[132 147 118 119 157 146] -> 132, 146

[142 150 135 154] -> 142, 154

[[124 134 124 128 131 138 122]
 [118 134 118 132 133 145 118]
 [149 128 119 157 125 123 148]] -> 124, 148

[124 105 119 107 111 103 123] -> 124, 123

[117 145 103 137 130] -> 117, 130

[119 151 111 138 113 137 116] -> 119, 116

[129 127 153 131 119 123 127] -> 129, 127

[[114 148 130 126 127 147]
 [150 113 123 128 121 135]] -> 114, 135
---
110  137  133  124  130  136  128  136  126  145  144  128  125  149  114
120  138  139  107  133  117  126  130  125  119  116  130  129  120  121
142  119  125  120  120  124  121  131  116  133  132  119  139  140  120
145  123  124  116  140  118  119  121  133  122  114  135  117  112  119
129  134  133  116  128  113  112  134  124  135  127  128  126  132  119
126  147  146  125  122  133  124  109  129  114  111  133  119  115  132
115  122  123  123  123  125  126  137  129  116  119  121  138  124  124
132  136  131  140  136  128  130  125  125  137  139  138  136  134  134
101  116  112  127  130  130  124  116  124  115  114  125  118  119  129
123  106  121  132  132  103  133  114  109  116  120  121  122  122  130
143  121  121  119  125  140  142  127  120  135  131  117  131  140  110
128  141  140  117  133  135  144  132  128  128  131  127  126  133  113
==> 114

126  135  104  148  121  130  103  150  126  116  128
142  102  113  136  124  113  147  115  113  120  107
147  116  154  138  102  121  148  142  130  134  113
132  130  154  144  138  113  115  109  120  103  145
129  111  154  111  108  127  136  102  117  141  112
117  142  143  131  148  103  137  122  144  103  135
153  153  119  141  128  152  110  111  136  112  117
150  118  131  128  135  144  127  141  110  105  123
142  150  149  107  149  103  143  124  133  137  139
143  154  114  149  109  135  115  114  129  119  134
117  139  132  119  154  149  138  153  146  135  139
==> 128

120  125  120  130  125  136  113  125  126  130  126  115  130  119  128  125
134  129  133  127  128  132  138  124  127  126  127  129  132  127  148  124
110  123  125  128  126  141  117  125  128  131  126  115  131  122  138  105
147  124  119  130  126  139  119  134  131  126  129  110  129  138  134  133
124  129  150  123  128  147  143  133  130  130  127  136  128  136  141  124
126  123  138  125  128  118  128  128  130  132  126  137  129  114  117  128
138  129  117  122  131  119  122  122  127  125  129  110  127  145  126  131
136  134  146  131  127  116  139  134  129  143  129  154  130  141  112  132
145  128  114  132  128  129  110  141  131  132  129  122  127  151  122  150
114  130  152  129  127  133  147  120  128  139  128  154  126  119  133  108
==> 125

145  144  146  142  129  139  146  130  126  142  125  137  140  148  141  145
119  115  122  133  133  120  115  126  118  147  133  125  136  123  125  114
126  121  113  119  115  136  102  125  124  135  143  117  123  136  106  121
123  114  126  148  126  143  129  137  141  149  131  130  139  129  142  121
118  116  114  123  138  146  128  120  147  113  135  127  129  128  126  124
129  126  114  119  126  112  142  137  146  126  131  140  150  115  151  133
136  135  122  104  115  108  140  120  124  118  122  128  135  127  136  140
==> 145

108  134  139  119  128  126  117  119  125
120  119  128  104  145  122  110  137  149
148  110  149  144  121  101  132  138  142
130  126  129  133  129  125  123  134  129
112  126  110  119  134  131  122  131  129
137  125  130  130  129  127  129  126  134
139  120  140  132  110  110  131  122  142
==> 125

121  123  137  128  112  127  128  118  129
123  127  132  113  122  127  135  132  127
128  118  122  107  124  126  133  122  125
123  121  133  129  121  128  126  112  128
119  121  128  126  115  129  125  107  129
117  116  129  114  109  130  131  100  130
129  127  125  131  122  129  123  130  126
129  118  126  109  114  128  135  117  127
129  117  124  109  132  126  131  118  127
126  118  129  111  115  124  133  112  129
==> 129

119  140  125  125  122  132  128  134  151  122  118  113  129  114
132  103  132  130  133  117  132  113  129  136  139  112  126  108
123  146  127  134  130  139  136  113  124  121  138  145  117  143
124  117  130  135  124  120  137  128  132  126  120  116  124  119
132  131  122  116  133  132  117  135  119  113  117  129  132  123
141  132  129  124  129  140  121  129  147  124  133  118  133  112
142  156  127  150  125  143  153  139  141  120  129  126  114  122
==> 114

118  134  147  128  126  101  135  121  120  128  125  122  137  128  112  117
131  141  138  117  118  125  130  150  119  132  128  119  118  122  124  113
132  137  111  126  122  104  140  121  129  114  148  128  138  125  130  111
124  139  142  117  125  125  133  144  132  132  124  132  120  128  133  120
129  149  131  110  118  122  145  152  133  127  140  137  131  120  149  113
132  149  113  111  119  110  145  141  135  115  147  135  129  126  147  111
==> 117

140  131  133  113  143  150  123  134  133  131  126  140
133  122  132  138  115  116  136  128  123  134  153  117
136  119  123  143  122  107  133  128  127  136  137  110
125  128  127  117  150  142  126  133  123  133  109  128
118  124  127  142  112  110  131  127  123  129  132  113
127  130  130  113  150  147  132  129  119  131  123  136
129  131  135  115  138  149  117  141  131  134  112  131
124  125  135  138  105  118  128  132  126  131  143  117
==> 140
---
Input: ((144, 114, 132, 128, 113, 131), (122, 124, 142, 119, 151, 131))
Output: 124
Input: ((127, 135, 143, 117, 131), (108, 133, 108, 118, 132), (139, 139, 129, 150, 110))
Output: 133
Input: ((137, 118, 153, 116, 136, 134), (141, 117, 100, 143, 120, 144), (122, 144, 105, 106, 114, 127))
Output: 117
Input: ((122, 118, 124, 127), (132, 122, 133, 131), (101, 109, 125, 123))
Output: 122
Input: ((134, 119, 152, 131, 127), (148, 121, 128, 126, 127), (113, 132, 116, 120, 142))
Output: 121
Input: ((128, 124, 104, 114, 123, 127, 136), (130, 122, 104, 114, 122, 123, 135))
Output: 122
---
[145, 128, 134, 110, 132, 104, 153] ==> 145
[115, 151, 108, 147, 126] ==> 115
[155, 127, 136, 105, 123, 102] ==> 155
[150, 124, 128, 115] ==> 150
[156, 110, 140, 109, 146] ==> 156
[155, 128, 117, 125, 105] ==> 155
[120, 153, 137, 137, 156] ==> 120
---
[129 152 124 150 125 128] ans = 125
[106 141 126 124 136 125 149] ans = 125
[142 141 119 138 102 139 127] ans = 139
[151 130 142 134 121 142 135] ans = 142
[130 142 143 102 124] ans = 102
[119 152 106 130 125 116 104] ans = 116
---
[[143 118 126 143]
 [143 155 122 134]
 [128 110 112 137]] Answer: 143

[[131 123 127 117 118 133]
 [122 121 113 134 135 130]
 [136 133 119 128 104 151]] Answer: 131

[[136 129 130 132 129 126 130]
 [134 132 124 125 133 127 128]
 [118 151 111 128 134 115 111]] Answer: 136

[[115 137 141 138 122 103]
 [116 110 120 140 118 148]
 [123 107 146 139 143 134]] Answer: 115

[[109 117 123 150 141 126]
 [123 145 129 134 111 112]
 [105 149 119 125 145 124]] Answer: 109

[[127 136 128 124]
 [137 134 138 116]
 [117 135 119 151]] Answer: 127

[[137 147 113 129 125 116]
 [142 150 136 100 107 113]
 [142 135 121 116 135 141]] Answer: 137
---
117  110  127  139  100  104 gives 110

139  149  138  110 gives 139

104  125  133  140  142  119 gives 125

155  138  149  131  153  148
155  105  103  111  123  110
gives 110

126  129  147  128  151  131 gives 129

127  122  138  117
155  112  125  132
144  137  135  141
gives 122
